(in the rows, 128 means zero)
name the system of each run:
seq 1, K661 (9 x 18):
[[ 60 159 168 144 171 112 106 124 137 156 108 170 133 130 159 131 163 152]
 [141 128 132 121 157  90 125 165  91 106 169 174 166 188 132 144 158 110]
 [143 134 107 109 217 154 111 154 144  98 106 163  84 135 123 135 105 107]
 [103  96 184 126 153 154  67  78 136 132 130 159 139 173 122 132  98 140]
 [164  98 127  78 116 142 134 160  97  94 142 129 134 186 104 124  99 180]
 [104 116  80  94 153 155 105 111 123 136 133 100  67 121 128  78  79 143]
 [110 114 123 109 110  99 120  60 149 168 163 130 162 130 101 126 102 185]
 [132 103  90 133 114 118 171 151  77 102 170 125 125  85  77 129 133 172]
 [130  93  73 155 139 126 117  90 152 129 156  98 117  68 125 127 103  75]]
seq 2, K665 (9 x 18):
[[ 54  89 147 151 160 132  96 132 106 121 127 140 107 130 178 108 118 175]
 [152 116 118 140 112  64 148 155 147 130 133 110 157 148 213 133 142 104]
 [154 102 119 114 191 149 113 153 146  84 108 166 114 169 146 140  77 146]
 [125 126 130 132 120  89 104  72 106 157 160 131 108 169 173  78  90 117]
 [179 167 144 104  93 146 141 144 167 128  74 124 148 187 150 134 106 132]
 [114 108 152  92 129 165 102 142  65 112 136 118  77 169 118  82 110 154]
 [132 188 127 155  78  87 172 145  84 142 128 142 141 151 162 103 149 141]
 [147  91 187 146 115 160 134 163 106  77 105 153 145 152 119 161 123 169]
 [149 103 109 163 114 107 134 127  54 102 188 131 114 135 130 103 119  82]]
seq 3, K829 (9 x 18):
[[108 104 197 152  97 126 133 154 142 125  98 107 157 105 159 160 184 136]
 [180 137 159 114 122  70 144 157 106 128 142 126 122 168 176 121 160  81]
 [ 96 123 137  63 148  97 111 133 163 170 115  90 107 136 177 104 147 156]
 [ 68  92 166 127 121 128 106 167  92 119 149 116 161 136 134 139 195 133]
 [161 106 126  78 170 105 103 151 100 114 169 132 114 180 129 117 139  76]
 [ 76 107 127  72 150 154  85 108 122 153 135  95  84 133 119  86 116 155]
 [ 84  73 118 150 114 179  94 152  84  89 155 116 161 143 106 132 132 120]
 [183 119  90  96 154 157 128 151  99  89 142 127  85 148  92 112  93  95]
 [ 81 133  72 131 127 162 124 107 115 138 127 110  86  97 121  84  83 166]]
seq 4, K273 (9 x 18):
[[ 54 115 107 169 172 134  97 123 132 122 148 168 174 118 125 154 141 137]
 [ 76  97 148 162 145 194  79 108 131 112 121 128 133  99  95 146 133  98]
 [141  91 173 131 131 179  81  92 179 118  97 125 147 144 119 155  94 110]
 [138 117 157 135  75 173 120 147 157 109  79 109 173 173 155 146 110 144]
 [141 100 120 144  71 154 131 146  95  98 120  98 125 170 171  95  80 146]
 [133  95  95 156 113 103 155 119 121 112 137 131 123 126 175 109  63 194]
 [108 121 126 207 116  99 168 126 104 114 130 152 125  73 160 133 123 167]
 [151  98 157 178 149 127 152 125 105  96 128 144  76  52 111 143 127 119]
 [177 121 197 118 139 117 150 110 163 133  93 127  88  77 112 155 136 139]]
seq 5, K661 (9 x 18):
[[126  77 175  60 127 153  94 155 139 126 119  78 124 154 125 132 154 130]
 [ 90 106 123  46 135 137 106 162 146 147 121  75 123 146 138 112 154 157]
 [ 60 121  98  71 153 107 110 145 141 162 149 106 149 131 130 120 164 169]
 [ 76 113  76 106 175 100 123 154 133 132 172 142 168 117 109 147 162 153]
 [ 91  88  79 144 192 129 110 147 144 101 158 154 160 104 114 165 134 123]
 [112  64 111 162 164 151 100 136 157  85 132 148 171 129 138 170 101 133]
 [122  64 117 156 133 156 114 153 139  79 113 127 151 151 173 141  79 160]
 [117  91 102 141 123 125 125 138 136 111 114 117 123 156 206 103  68 174]
 [119 119 108 138 129  78 148 116 124 138 135 141 116 143 193  97  82 199]]
seq 6, K389 (9 x 18):
[[178 128 174 112 129 134 148 130  79 112 121 132  45 126 111  99 112 135]
 [167 111 196 102 110  89 109  75 119 152 154 136 128 177 133 117 117 127]
 [159 137 204  97 105 127 145 150 108 125 121 131 137 134  80 155 186 131]
 [135  73 158  79 141 130 100 129  88 122 171  93  89 129 100 107 150  95]
 [118  88 167  67 124 109 102 107 174 160 142  98 168 138 112 152 159 146]
 [ 88 108 146 120 102 139 128 174 112 128 132  81 146  96 118 142 208 108]
 [110  83  72  77 168 117 102 155 155 130 157  83 131 125 143 125 142  94]
 [ 65 128 113 115 133 112 129 130 184 165 109 100 150  87 157 138 157 172]
 [ 83 139  78 174 138 115 131 170 124 121 134 121 151 105 177 131 167  78]]
seq 7, K907 (9 x 18):
[[150  95 155  83  68  98 137 113 140 159 152  66 150 120 118 131 159 129]
 [153  80 126  87 138  85 139 141 171 137 147  80 138  86 132 156 167 102]
 [107  90 133  97 139 106 100  98 164 164 142  69 103  87 150 113 148  91]
 [114  95 176 123 122 128  90 127 162 142 111  82 135 126 174 138 166  68]
 [114  93 145 140 169 147 109 162 150 109 101  98  90  84 165 139 156  78]
 [ 88 120 137 121 158 161  86 147 119 126 103 101  74 139 182  89 129  90]
 [ 79 135 164 142 144 159 105 181 121 113  80 132 121 156 188 123 155 128]
 [ 81 137 131 151 185 143 120 180  83  97 119 166  95 126 149 120 153 131]
 [ 80 143 127 143 176 135  97 133  96 120 126 183 114 180 162 101 104 156]]
seq 8, K665 (9 x 18):
[[147  94 139 109 105 205  99 120 129 100 119 113 143 153  67 142  95 129]
 [ 98 163  71 139  84 143 135 116  79 146 155  97 111 115 108  78 125 105]
 [100 154 136 165  84 164 156 149 150 124  72 124 156  99 130 150 137 178]
 [110  46 136 134 122 133 126 160  95  96 152  81 106  83 137 125 148 129]
 [143 154  65 176 156  90 173 152 136 113 130 154 121  84 160 138 121 112]
 [127  78 175 163 158 135 103  81 172 120 107 148 120 102 147 153  89 146]
 [175 115 113 103 129 106 116 111 153 143 140  81  96 123 155 109 121  47]
 [126 195 120 107 174 160 122 128 163 141  71 157  86 137 128 118 106 135]
 [ 88 119 205 101 115 110  99 102 116 170 124 104 101 134 154  98 162 145]]
seq 9, K907 (9 x 18):
[[130 103 200 120  97 149 129 175  98 110  99  91 102 133 152 123 170 121]
 [127  99 119  86 190 115 132 198 118 101 124 120  85 130 163 123 148 139]
 [ 50 121 151 105 153 114  99 127 110 158 129 124 100 139 168  89 143 177]
 [ 90 104 188 152 148 107 103 147  95 115 146 167 162 160 153 149 174 128]
 [112  75 126 170 199 119 112 125 119  91 147 175 110 106 141 144 101 142]
 [101  92 143 168 105 151  93  87  88 116 141 135 115 157 155  91  70 146]
 [145  93 137 178  86 139 149 169 100  75 120 136 165 153 162 144 109 154]
 [131 114  62 153 128 106 172 162  83  99 154 127 103 100 146 105 103 161]
 [116 152  97 132  89  76 143 116 106 157 153 127 146 170 182  86 110 158]]
seq 10, K389 (9 x 18):
[[129 189 109 142  89  73 162 107 142 172 123 134 147 143 172 108 124 150]
 [161 200 104 148 142  99 176 150  99 128 129 164 103 108 115 125 152  95]
 [158 140 136 129 182 109 118  70 136 142 138 160  66 101 113 114  95 101]
 [145 143 209 164 119 134 111  72 158 144  96 158 137 124 125 154 127 106]
 [163 130 178 135 123 185 109 158 106  91  94 128 107 155 117 135 135  70]
 [134 107 157  62 136 162  86 120 128 132 114 108  95 187 130  96  93 144]
 [ 87 150 173  97  84 126 113 128 104 158 132 126 167 184 122 114 164 168]
 [111 137 103  92 141 130 128 172  73 116 174 135 146 151  72 130 176 116]
 [ 94  90 103  88 169 123 106  96 135 143 175 125 126  95  70 132 126 158]]
seq 11, K408 (9 x 18):
[[211 121 171 106 123  82 165 115 161 136 121 120 111  99 120 154 139 116]
 [178 121 217 111 109 101 139 112 152 145 102 108 106 110 141 143 158 114]
 [187 120 204 110 114 127 130 140 119 122 108 105  92 129 128 133 157  73]
 [160 127 183  88 126 125 109 144 130 138 104  92  85 157 166 107 150  75]
 [129 149 177  93 136 157 110 176 111 123  88 112  88 166 151 111 162  99]
 [131 154 135 112 158 145 107 184 115 109  99 135 111 187 175 113 145  81]
 [ 94 155 137 142 150 154 103 168 113 114  86 149 110 182 194 102 121 122]
 [ 95 142 123 157 158 172  93 153  95  95 113 172 133 189 153 116 105 121]
 [ 68 122  98 167 143 147  88 130  95 114 144 155 147 177 169 103 100 124]]
seq 12, K408 (9 x 18):
[[149  94 126  89  91 132 150 116 108 124 161 113 143 123  57 133 112 192]
 [151  97 108  86  98  83 149 133 161 144 163  92 187 126 116 155 155 141]
 [160 116 129 122  72 123 182 154 156 125  99  81 136  82 129 146 135 170]
 [198 113 142 106 121 142 139 126 199 117  95 113 151 121 108 176 114 113]
 [132 118 178 150 100 134 121 116 180 145  91  91 142  89 153 156 162  84]
 [167 128 151 139 119 177 124 125 133 111  94  97  76  91 109 126 124  60]
 [122 143 147  89 163 143  83 103 165 160 110 105  90 131 136 114 141  59]
 [ 93 177 147 124 154 148 124 158 101 140 104 126  79 105 124 111 184  89]
 [148 182  98 114 189 116 130 152 114 124 121 160  78 152 149 104 123  83]]
seq 13, K829 (9 x 18):
[[130  85 201 165  98 126 124 132 108 118 122  97 113  93 154 136 167  89]
 [171 102 141 118 118  99 124 145 131 123 123  86  98 149 204 104 123  74]
 [ 95 109 146  97 124 131 127 170 138 137  92  71  89 111 184 103 154 150]
 [ 93 100 127 144 135 110 130 197  79 101 145 115 133 137 180 122 176 114]
 [131 109 113  82 208 102 115 174 122 114 139 132  84 142 159 116 141 109]
 [ 53 100 147 121 176 137  88 128  93 132 138 136  87 123 144  98 135 159]
 [112  64 138 146 168 155  86 146  96  77 150 153 136 166 135 137 107 121]
 [159 104 140  95 156 159 118 134  91  97 127 139  64 156 109 100  79 155]
 [ 94  91  92 144 109 153 127 125  95 107 140 122 121 134 136  97  70 199]]
seq 14, K273 (9 x 18):
[[152 132 163 137 168 144 130  89 154 129 101 147  69  65  91 141 112 120]
 [174 170 204 124 127 131 140 126 160 136  77 154 128 137 118 161 152 119]
 [171 152 164  83  98 154 143 175  91 113 105 114 108 177 109 115 145 127]
 [148 135 124  64 111  98 136 118 102 151 153 116 108 182 130  83 103 176]
 [103 143  99 128 124  63 151 133  95 144 178 160 168 151 137 122 144 176]
 [ 80 113  97 150 142 117 131 129  74 123 187 136 131  83  80 125 162 123]
 [121  98 139 125 163 121 101  67 157 149 161 129 127  74  74 152 135  96]
 [140 133 161 125 123 141 116 122 187 138 107 121 182 117 101 184 171  83]
 [152 125 132  96  86 176 110 155 137 120 108  70 138 157 119 126 144  66]]
seq 15, K376 (9 x 18):
[[102 126 171 103 118 151 106 165 156 135  99 101 166 137 129 159 197 103]
 [140 146 149 115 136 177  98 168 139 108  77 125 122 187 161 125 127  82]
 [122 120 113  95 181 159 118 176 183 106  79 137 132 147 147 154 114 162]
 [ 62 137 116 143 152 163 113 178  99 102 111 163 149 162 140 128 135 172]
 [126 166  55 132 181 122 143 179 104 102 138 167 119 150 137 119 120 116]
 [ 68 133  71 141 200 116 110 123 145 137 149 156 131  92 125 136 139 120]
 [112 138 119 184 155 116 107  99 109 119 167 190 168 142 115 148 131  84]
 [167  90 108 160 168 138 121 106 126  92 156 149 111  93  91 150  97  75]
 [116  75 132 164 134 136  99  58 135 124 150 142 125 113 124 124  62 150]]
seq 16, K376 (9 x 18):
[[100 114 157 143  72 157 121 144 165 133  79  80 164 126 171 140 145 141]
 [153 165 128 146  85 157 156 182 138 106  67 115 138 152 170 132 126 128]
 [107 165 105 125 141 156 152 176 163 126  59 115 101  96 158 129 135 159]
 [ 83 203 134 153 141 133 139 150 132 142  82 174 138 140 151 129 150 159]
 [136 192 123 137 182 129 154 170 115 114 105 181 103 113 107 144 162 111]
 [ 95 157 145 131 209 135 100 108 133 139 118 178  81 111 117 124 132 116]
 [138 133 163 131 190 105 112 106 117 122 150 209 135 154  98 152 125 137]
 [136  80 148 118 180 130 109 125  78  96 173 159  90 120  82 128 122 126]
 [127  81 122 108 160  97  98  85 103 131 183 142 109 157 132  98  83 145]]

runs to name:
seq 17 (2 x 18):
[[148 117  96  92 114  87 158 101 107 143 181 128 129 119  82 115 107 185]
 [126 102  88 136 142 120 147  98 109 126 169 117  90  50  76 119 116 133]]

K661
seq 18 (2 x 18):
[[134 152  75 116 105 166 150 196  81  95 134 115 134 145  94 121 143 113]
 [ 98 176  45  93 151 120 141 156 151 145 123 137 149 149 133 118 121 168]]

K907
seq 19 (2 x 18):
[[ 95 111 183 117 113 177  87  85 107 144 115 105  77 123 108  92 111 140]
 [129 136 148 109  92 143  92 121 133 137 139 125 197 206 120 140 142  95]]

K389
seq 20 (2 x 18):
[[137 122 116 138  58 170 120  80 126 141 141  84 145 104  70 122 114  98]
 [143 148 102 131  51 164 162 126 145 135 108  81 150  90  87 135 129 135]]

K661
seq 21 (2 x 18):
[[148  67 103  94 133 112 115 154 148 118 140  65 109 131 181 112 118  96]
 [ 80 103 138 127 104 115 126 148 146 149 107  67 118  96 196 109 158 139]]

K907
seq 22 (2 x 18):
[[118 187  62 167 142 132 160 138 162 134  91 139 115  86 152 126 110 121]
 [136 190 112 173 155 149 135 121 121 123  95 156  73 105 137 111 113  78]]

K273
seq 23 (2 x 18):
[[101 154 119 149 115 190 111 163  72  95 125 153 150 175  98 123 135 114]
 [115 118  84  88 153 166 102 117 114 117 150 146 126 168  78 112  77 170]]

K389
seq 24 (2 x 18):
[[137 117 133  55  88 112 124 128 128 155 137  80 127 178 142  93 120 166]
 [111 162 132  91  88  85 156 147  96 164 158 111 153 136 111 117 193 148]]

K389
seq 25 (2 x 18):
[[ 80 165 101 101 182 134  88 105 122 162 138 136  85 134 127  88 129  99]
 [ 79 178 138 138 159 137  93  90 164 163 116 174 166 141 110 148 144 119]]

K389
seq 26 (2 x 18):
[[120 171  96 209 100 169 143 117 128 116  96 141 133  98 132 129 103  97]
 [125 155 106 150 138 160  93  52 154 148 125 148 124 133 102 116  73  95]]

K408
seq 27 (2 x 18):
[[140  88 155 118 172  85 118  93 166 145 150 122 113  69 119 155 152  97]
 [160 154 110  91 187 109 123 105 190 151 127 139 116 103  98 153 137  81]]

K665
seq 28 (2 x 18):
[[122 141 173 180 106 157 127  83  80 118 130 176 119 126  84 125 103 155]
 [186 116 105 144 109 133 131  95 164 111 123 147 160 164 134 141  53 139]]

K829
seq 29 (2 x 18):
[[ 97 155 161  96 145 188 103 120 127 144  95 119  80 105  75 117 147 126]
 [148 180 151  84 144 135 111 105 137 150 114 172 134 200 103 123 108 148]]

K376
